(in the rows, 128 means zero)
The rows of Z fall into 3 groups, and each row is roughly a mix of its group's hidden directions; some rows fit no group.
Z (122 x 12):
[[ 82 128 115 161 163 172 105 143 130  96 117 128]
 [115 116 106 144 146 115 115 149 180 117 169  86]
 [102  68 147 124 124 154 161 150 151 127 152 149]
 [134 132  90 141 145 131  99 158 175 139  80 140]
 [115 111 153 129 126 128 172 161 191 147 136 128]
 [137 172  97 140 102 111 133  96  74 115 142 125]
 [155 154 174 113 139 104 164 136 156 157 113 157]
 [127 117  82 100 104 151 145 173 142 164 114 109]
 [119 140  94 103 130 166 142 186 137 131  93 116]
 [ 94 123 142 146 141 138  67 166 103 133 136 104]
 [120 115 163 100 138 157  82  92 139 139  97 101]
 [134 102 140 187 134 164 146 144 132  86 121 109]
 [113 129 114 136  72 142 123  99 148  83  95 113]
 [153 114 135 116 112 102  99  84  79 101 151 117]
 [ 91 124  79 131 163  95  89 122 129 132 103 140]
 [116 139  91 168  98 108 142 133 155 129 100 175]
 [119 132 165 136 167 141 126 141 160  79 163 148]
 [125 156 159 115 164 167 163 151 160 108 146 143]
 [ 84 127 171 110 146 107 117 133 156  84 117 104]
 [134 148 138 158  98 157 132 101  96 159 113 176]
 [136  92 126  99 135 117 144 133 191  99 122  98]
 [146 161 102 145 148 139 129  93 105 180 151 151]
 [142 152 151  88 168 129  98 101 159 160 133 145]
 [ 80 137 149 141 124 111 105 112  90 170 136 161]
 [169  91 153  69 107 124 123 104 114 121 132 127]
 [125 149 147 134 156 177 151 132 137 110 147 183]
 [ 97 162 149 153 169 163 154 136 168 131 137 125]
 [126 115 109 144 109  89  96 131 119 132 154  65]
 [105 115 124  56 152  95 126 137 116 116 108 116]
 [ 97  78 158 129  82 121 121  88 126 114 131 133]
 [151 104 104  77 101 112 128 128  98 135  81 127]
 [148 150 139  92 106  89 145  93 130 119  78 120]
 [133 144 148 186 155 131 125 135  97  92 124 166]
 [167  88 129 149  88 160 162 110 149 138 135 143]
 [159 119 145 151 167 181  98 115 120 131  97 141]
 [162 118 149 131  90 124 129 121 146  89  79  96]
 [117 151 151 151 122 154 127 143 195 123 162 137]
 [123 154 138 126 116 133 201 142 118 132 143 168]
 [120 101 133 141 111 109 133 129  94  65 132 168]
 [146 176 105 153  93 103 155  94 150 110 140 137]
 [132 168 168 110 120 165 155 120 125 133 107 175]
 [163 154  82  94 137 150 137 146  93 126 147 101]
 [115 167  91 124 153 188 133 132 127 144 132  98]
 [114 136  70 121 122 129 145 137 149 166 123  79]
 [147 138 148 117 119 111 103 101 172  67 125 132]
 [127  73 134 134 127 107  80 121 118 176 136 117]
 [144 143 146 126 120 139 182 116 155  77 160 124]
 [ 89 110 112 153 138 117  81 122 129 106  80 150]
 [107 114 137 133 169 131  81 164  92 131 138  95]
 [139 139 177 115 153 111 120 125  63 147 133 119]
 [126 105 152  82  97 114 102 148 168  98 113 144]
 [140 166  70 148 168 153 118 144 117 108 134 128]
 [154  89 136 168 178  95 115 134 130 132 122 155]
 [169 137 115 167 130 177 169 118 106 121 112 132]
 [ 79 141 146 132 158 157 156 113  94 113  96 147]
 [127  98 147 132 117 112  81  79 101  95 141 111]
 [105  86 120 113 103 132 123  75 117 102 127  88]
 [121 118 138 104 143 161 160 177 136 129  98 172]
 [119 114  88 151  95 142 108  88  82 132 111 108]
 [147 113 103  83 154 118 127 159 172 105 157 116]
 [ 97 120 126 105 132 157 129 159 172  82 140  97]
 [125 144  92  77 130 103 135 120 142 160  81 138]
 [133 112 163 105  68 121 115 154 128 161 104 143]
 [116  82 119  74 112 124 114 145 127 102  94 153]
 [143 169 176 146 124 166 169 126 112 141 110 137]
 [130 104 152 118  94  84  82 146 162 122 142 112]
 [108 120 154 127 183 151  82 155 112 123 112 109]
 [120 111 106  93 154 116 104 147 171 105 171 149]
 [ 95 111 155 167 150 127  72 147 104 120 130 140]
 [145 103 144 126 146  93 112 118 115 189 112 163]
 [121 134 134 151 134  95 128 127 191 106 123 176]
 [121 123 159 131 185  99  97 146  88 145 124 141]
 [ 80  95 127 119 147 121 120 136 143  73 103 104]
 [133 132 112 149 154 138 156 143 102 152 150 193]
 [134 108  58 143 113 154 117 132 130 122 114  87]
 [118 124  90  67 111 135 145 127 135 129  78 124]
 [115 127 121 163 127 122  83  90 149 124  85 164]
 [128 133  84 110 167  88 126 116 126 124 152  80]
 [123 151  93 134  76 145 114 141 150 176 116 147]
 [136  88 161 140 163  98 111 166 165 110 134 130]
 [121  99 183 111 150 125 138 152 112  86 156 113]
 [159 106 101  86 141 103 128 128 135  84 108  92]
 [137 146  89 143  97  92 141 139  71 123 137 148]
 [154  77 107 132 127  91  86 129 127  92 142 119]
 [165 139 122 134 156 111 154 123  92 178 156 152]
 [121 141 103 120 130 156 101 129 182 141  86  93]
 [ 86  83 173 123 137 153 102 120 127 110 133 100]
 [110  95  63 145  96 133 109 129 158 132 125 117]
 [115 155 110 157 153 120 115 115  71 149 128 170]
 [162 137 104 133 103 110 108  59 126 110 135 141]
 [114  72 138 132 137 155 109 111 187 124 136 122]
 [143  98 172 104  90 161 156 133 165 136 127 137]
 [106 141 122 149 134 132 160 140 103 176 113  74]
 [ 87 124 141 130 113 151 153 148 162 173  92 146]
 [118 103 125 109  67 165 146  89 127 138 141 115]
 [147 178 122 131 109 132 149  91 102 176 109 128]
 [140 188 134 116 101 113 143 143 164 103 143  98]
 [109 122 175  87 119  88 120 138  98 140  97 109]
 [138 142 139 136 138 110  78  98  94  80 103 136]
 [138 149 116  87  88 151 147 113 122 124  77 155]
 [182 105 118 170  97 131 108 142 151 126 160 128]
 [103 105 112  80 102 102 103 113 130 109  82 130]
 [ 97 101 121 144 125 133  77 138 135  91 119  81]
 [128  96 102 103  82 154 110 134 145 161 108  93]
 [104 144 157 128 137 130  86 122 120 163  68 128]
 [155 137 114 109 132  71 112 104 125 123 125  74]
 [158 111 126 196 104 157 129 148 140 137 153 128]
 [125 190  86 119  99 127 161 103 131 118 131 136]
 [ 80 141 113 154  85 155 115 114 152 104 129 160]
 [ 71 143 122  89 155 152 161 137 121 143 106 140]
 [ 79  91 106 165 124 133  85 112 140 118 130 148]
 [156 142 131  95 124 114 134 173 185 140 110 108]
 [171 158 144 109 123 155 133 105 139  92 130  79]
 [132  86 104 166 163 111 131  98 130  85 145 122]
 [125 141 142  89 110 177 185 114 135 116 128 144]
 [161  67 110 163 136 148 135 142 162 114 118 130]
 [122 108 130  86 110 104 121 117 158 180 159 105]
 [128  97  79 110 136 182 121 145 149 128 145 100]
 [146  91 177 128 133 123 122 123 103 180 129 159]
 [126 123  82 120  78 141 108 125 166 155 130 157]
 [106 150 109 124  89 107 141  59 119 123 133 139]
 [123 123 130 165 129 106  98  87 173 155 148  99]]

Here is one row of each group, with its name. Which group are the others in?
[135 146 180 111  93 174 146 163 140 119 124 130]	(53)
[126  98 143 136  97  88 151 132  93  88 158 149]	(96)
[155 138 146 125 135 180 160 164 157 125 149 159]	(117)

[138 131 100 107 184 136 165 148 138 111 140  87]	(117)
[140 173 125 158 130  94 117  88  83 123 135 149]	(96)
[158 128 146 122  97 133 135 100  87 112  71 145]	(117)
[135 168 127 150 152 158 136 180 122  94 154 112]	(53)
[148 113 113 200 118 146 138 128  95 152 136 113]	(117)
[167 149 167 161 150 100 121 113 129 104 157  97]	(117)
[166 111 141 107 140 135 169 113 130 145 187 143]	(96)
[112 129 177 128 124 117 165 130 129 191 144 136]	(96)
[130 136 111 108 163 108 111 173 154 130 151  77]	(53)
[151 133  84 134 143 116 125 171 166 153 142  90]	(96)
[140 173  92 142 142 124 108 168 110 149 150  93]	(53)
